128 stands for zero in the data rows.
Every row has a hidden score. In each pair, how much higher is the second row's than the first's? 6 means about the same, 12 much higher and 0 much lower.
[179 139 134 107 159  95  95 121]
[ 89 103 120 163  89 144 176 134] 12
[153 163 134  94 159 119  95 107]
[ 89 103  93 163 145 169 130 134] 7
[179 139 134  94 159  82 118 121]
[102  79 120 149 103 156 176 134] 12
[115  79 120 163  89 144 176 134]
[179 151 134 107 145  82 107 121] 1
[102 103 134 149  76 156 176 121]
[179 151 134 107 145  95  95 121] 0
[115  79 120 149  89 156 176 134]
[ 89 127  93 149 159 169 118 121] 5
[153 163 107  94 159 132  95 121]
[166 139 134 107 173  95  95 121] 4
[153 163 107  94 159 132  95 121]
[ 89 127 120 163 103 169 107 148] 11
[ 89  91 120 163 103 169 153 134]
[ 89  91 148 121 103 169 165 134] 8
[153 163 134  94 159 107  95 121]
[ 89  91 107 163 117 169 153 134] 10
[115  91 148 163  76 119 176 134]
[102 163 148 163  76 132 118 121] 9
[ 89 163 134 107 145 119 165  93]
[102 127 120 107  76 144 176 162] 6
[179 139 134 107 159  95  95 121]
[ 89  91 120 149 103 169 165 134] 12
[102  79 120 149 103 169 165 134]
[153 163 134  94 159 107  95 121] 1
[115 163 120  94 159 144  95 134]
[153 163 107  94 159  82 130 134] 1
[ 89  91 120 149 103 156 176 134]
[ 89 103  93 149 159 169 130 134] 3
[102 139 120 107 173 156  95 134]
[128 139 134 163  89  82 176 107] 5
[102  79 120 149 103 169 165 134]
[102  79 107 149 117 169 165 134] 5
[102  79 120 149 103 169 165 134]
[102 151 120 177  76 107 153 134] 5
[ 89  91 120 149 103 169 165 134]
[102 163 134 107 145 156  95 121] 6
[102  79 120 149 103 156 176 134]
[115  91 134 163  76 144 176 121] 7
[ 89 103  93 163 117 169 142 148]
[166 163 134 107 145  82 107 121] 1
[153 163 120 107 159  95  95 134]
[115  79 120 149  89 156 176 134] 12
[141 151 107  94 173 119  95 148]
[166 163 148  94 117  82 142 107] 8
[179 151 134 107 145  95  95 121]
[153 163 134  94 159 107  95 121] 7
[115  91 148 163  76 132 176 121]
[166 139 120  94 173 107  95 134] 0
[166 163 134 107 145  95  95 121]
[179 151 134 107 145  82 107 121] 5
[ 89 151 107 149 131 169 107 121]
[153 151 120  94 173 107  95 134] 0
[115  79 134 163  89 144 176 121]
[ 89 103 134 177 117 144 165  93] 7
[102 163 162 149 103 132  95 121]
[179 151 134 107 145  95  95 121] 0
[102 163 120 107 145 156  95 134]
[115  79 120 163  89 144 176 134] 5
[115  91 134 149  76 156 176 121]
[ 89 127 107 163 117 169 107 148] 5
[ 89 151 107 121 145 169 107 134]
[ 89  91 107 163 117 169 142 148] 5
[102  79 107 163 117 169 153 134]
[ 89 151 148 135 103 169 130  93] 11
[ 89  91 120 163 103 169 153 134]
[ 89 103 120 163  89 169 142 148] 6
[166 163 134 107 145  95  95 121]
[102 103 120 149  76 156 176 134] 12
[ 89  91 120 149 103 156 176 134]
[153 163 120 107 159  95  95 134] 0
[102  79 120 149 103 156 176 134]
[153 163 134  94 159 107  95 121] 2
[102  79 120 149 103 169 165 134]
[179 151 134 107 145  95  95 121] 0
[179 139 134 107 159  82 107 121]
[ 89  91 120 149 103 169 165 134] 12
[102 127 107 163 117 169  95 148]
[ 89 151 107  94 145 169 130 134] 7
[166 163 134 107 145  95  95 121]
[179 139 134 107 159  82 107 121] 4
[141 151 120  80 173 144 107 107]
[ 89  91 120 135 103 156 176 148] 9
[115 163 120 135 159  95  95 148]
[153 163 134 107 159  95  95 121] 6
[ 89 115  93 149 173 156 118 134]
[179 151 134 107 145  82 107 121] 3
[166 163 134  94 145  82 118 121]
[153 163 134  94 159 107  95 121] 7
[102  79 120 149 103 169 165 134]
[102  79 120 149 103 156 176 134] 5
[166 163 134 107 145  95  95 121]
[141 163 162 149  89  82 118 121] 9
[102  79 120 149 103 156 176 134]
[102  79 120 149 103 156 176 134] 6
[179 139 134 107 159  82 107 121]
[179 139 134 107 159  82 107 121] 6
[141 163 162 149 103  95  95 121]
[179 151 134 107 145  95  95 121] 2
[153 163 120  94 159 107  95 134]
[153 151 120 107 173  95  95 134] 5
[ 89  91 107 135 145 169 130 162]
[179 151 134 107 145  95  95 121] 2
[115  79 120 163  89 144 176 134]
[115  79 120 149  89 156 176 134] 7
[ 89  91 120 149 103 169 165 134]
[ 89 127 107  94 117 169 165 148] 6
[153 163 134  94 159 107  95 121]
[153 163 120  94 159 132  95 107] 7
[179 151 148 107 131  82 107 121]
[166 163 134 107 145  95  95 121] 6
[166 163 148  94 117  82 142 107]
[153 163 134  94 159 107  95 121] 5
[166 163 134 107 145  95  95 121]
[115  79 120 163  89 144 176 134] 10
[102 139 134 107 159 169  95 121]
[ 89 103 134 177  89 156 130 148] 7
[153 163 134  94 159 107  95 121]
[153 151 134  94 173 107  95 121] 5
[115  79 120 163  89 144 176 134]
[115  79 120 163  89 144 176 134] 6
[115  79 120 149  89 156 176 134]
[153 163 162 121 103  82 142  93] 5
[153 163 134 107 159  95  95 121]
[153 163 134 107 159  95  95 121] 6
[153 163 134 107 159  95  95 121]
[ 89 163 148 135  89 119 118 162] 12
[179 139 134 107 159  82 107 121]
[115  79 134 149  89 156 176 121] 12
[102  79 120 149 103 156 176 134]
[141 163 148  94 159 107  95 121] 3
[102  79 134 149 103 169 165 121]
[102 139 107 121 159 169  95 134] 4
[ 89  91 120 149 103 169 165 134]
[166 163 134 107 145  82 107 121] 0
[ 89  91 120 149 103 156 176 134]
[166 163 148 121 131  82 107 107] 1
[141 163 148 107 159  95  95 121]
[166 163 134  94 145 107  95 121] 6
[115  79 148 135  89 156 176 121]
[153 163 162 135 117  95  95 107] 3
[102 163 107 135 145 119  95 162]
[179 139 134 107 159  82 107 121] 3
[ 89  91 120 135 103 169 165 148]
[102  79 120 149 103 156 176 134] 5
[ 89 115 162 107 145 169 107 134]
[ 89 127  93 107 159 169 130 148] 2
[ 89  91 120 149 103 169 165 134]
[102 163 120 107 159 132  95 148] 3
